[-39 -39 -39  22  22 -39 -39 -40  22  22 -38  22  22 -39  22 -38  22  22
 -40] = vizu
[-51 -51 -51  29  29 -51 -51 -52  29  29 -50  29  29 -16  10 -15  10  10
 -16] = Vifin
[-51 -51 -51  29  29 -51 -51 -52  29  29 -50  29  29 -51  29 -50  29  29
 -52] = zom
asked: [-51 -51 -51  29  29 -51 -51 -52  29  29 -50  29  29 -51  29 -50  29  29
 -52]  zom
diff zom: [-51 -51 -51  29  29 -51 -51 -52  29  30 -50  29  29 -51  29 -50  29  29
 -52]  10, [29]

[-10   6  -4   3  -4  25   4   6] : Genu
[-13  -9 -10  15  -7  29   4   7] : vibo
[-25   4 -21  35 -35  48 -15 -17] : Sadu
[  4  -5   6 -13  18   0  15  20] : tivum
[ 16  32  25 -52  36 -21  20  22] : fuz
[-18 -25 -25  54 -41  22 -26 -29] : muf
[  8 -12   1   3   2 -20  -4  -5] : foga
[  8 -12   1   3   2 -24  -3  -6] : Pap
[ 15  10  20 -41  37 -18  25  30] : Mepud
[ 21  33  22 -42  24 -40   4   1] : Mugi
[  4  -5   6 -13  18   0   4   1] : Nidok
asked: [  8 -12   1   3   2 -20  -4  -5]  foga
diff vibo: [-13  -9 -11  15  -7  29   4   7]  3, [-10]
present: [ 6  4 25 -4  3]  no

[-13 -21  47  35]  pek
[ 23  14 -35  27]  dubit
[  1  33 -22  10]  Toda
[ -3 -45  19 -48]  zin
[  1  33 -22  13]  nop
[  1  54 -22  13]  bobek
[ 33  26 -41 -32]  Dore
[-34  53  -8  45]  tuk
[-36  43  25 -10]  bot
step -1: [-34]  [-35]
step +1: [23 14]  [24 15]
diff nop: [  1  33 -22  12]  4, [13]
step -1: [ 33  26 -41]  [ 32  25 -42]
diff bobek: [  1  54 -22  12]  4, [13]

[-28  13  24  58] : bulep
[-15   4  -6  -6] : zar
[-43   3  -4  -4] : Gomin
[ 5  9 22 50] : tiker
[-22   0  16  29] : tem
[ 23  23 -22 -14] : bire
[-22  27 -26 -14] : letez
[-11  -2   4   6] : Lasul
[ -6 -15   4  50] : Tofiv
present: [ -6 -15]  yes
present: [-22  27 -26]  yes
present: [-28  13  24  58]  yes
asked: [-15   4  -6]  zar
diff Tofiv: [ -6 -15   5  50]  3, [4]
step -1: [ 23 -22]  [ 22 -23]
diff zar: [-15   3  -6  -6]  2, [4]

[ -3  10  10   0  -5  -1  -3   3 -34 -27   4] -> mas
[-13 -17  -5 -18   7  11   2  22  20  12  -6] -> lage
[-15 -24  14 -26  -9   2  17  11  25  24   6] -> Ruf
[-40 -31  -4  -2   2  20   0  27 -13  -1  -7] -> kalug
[-37 -42   7 -34  -2   8  17  31  25  26  -9] -> Sulal
[ 16  -6  14 -44 -11 -21  28 -13  58  25   1] -> raku
[-23 -32  18 -26  -8   0  18  22  27  31  -9] -> Mog
[-15 -24  14 -26  -9   2  17  11  25  24 -12] -> Zag
[ 8  5 10 -1 -5 -3  3  0  7 13 -5] -> Fava
[-15 -24  14 -26  -9   2 -22  11  25  24 -12] -> vumuz
step -1: [-9]  [-10]
present: [-21  28]  yes
asked: [10 -1 -5 -3  3  0]  Fava

[ -1  13   6 -17]  seb
[-1 16  6 -9]  dafi
[ 4 -9  6 -9]  Bubun
[ 58  20  -9 -35]  gul
step -1: [-1 13  6]  [-2 12  5]
asked: [-1 16  6 -9]  dafi
diff Bubun: [ 4 -9  5 -9]  3, [6]
diff dafi: [ -1  16   6 -10]  4, [-9]
diff seb: [ -1  14   6 -17]  2, [13]

[-47  25  17  15  -5 -46]  futik
[ -1  17 -10 -16 -24  -2]  Zit
[-10  41  -6   9  19  57]  nupi
[ 35 -41  24  -5 -13  14]  pidop
[ 16  15 -16 -22   4 -43]  diga
step -1: [-16]  [-17]
step -1: [-47  25  17]  [-48  24  16]
asked: [19 57]  nupi
step +1: [-6]  [-5]
present: [ 16  15 -16]  yes
present: [-17 -22   4 -43]  no

[ 59  48 -16  27 -14 -32  24  21 -29  23] -> sosut
[ 52  62   4  24 -56 -44  21 -18 -23  58] -> febup
[ 52  62   4  24 -56 -44  21 -18 -23 -46] -> viv
asked: [-29  23]  sosut
step -1: [52]  [51]
step -1: [48]  [47]

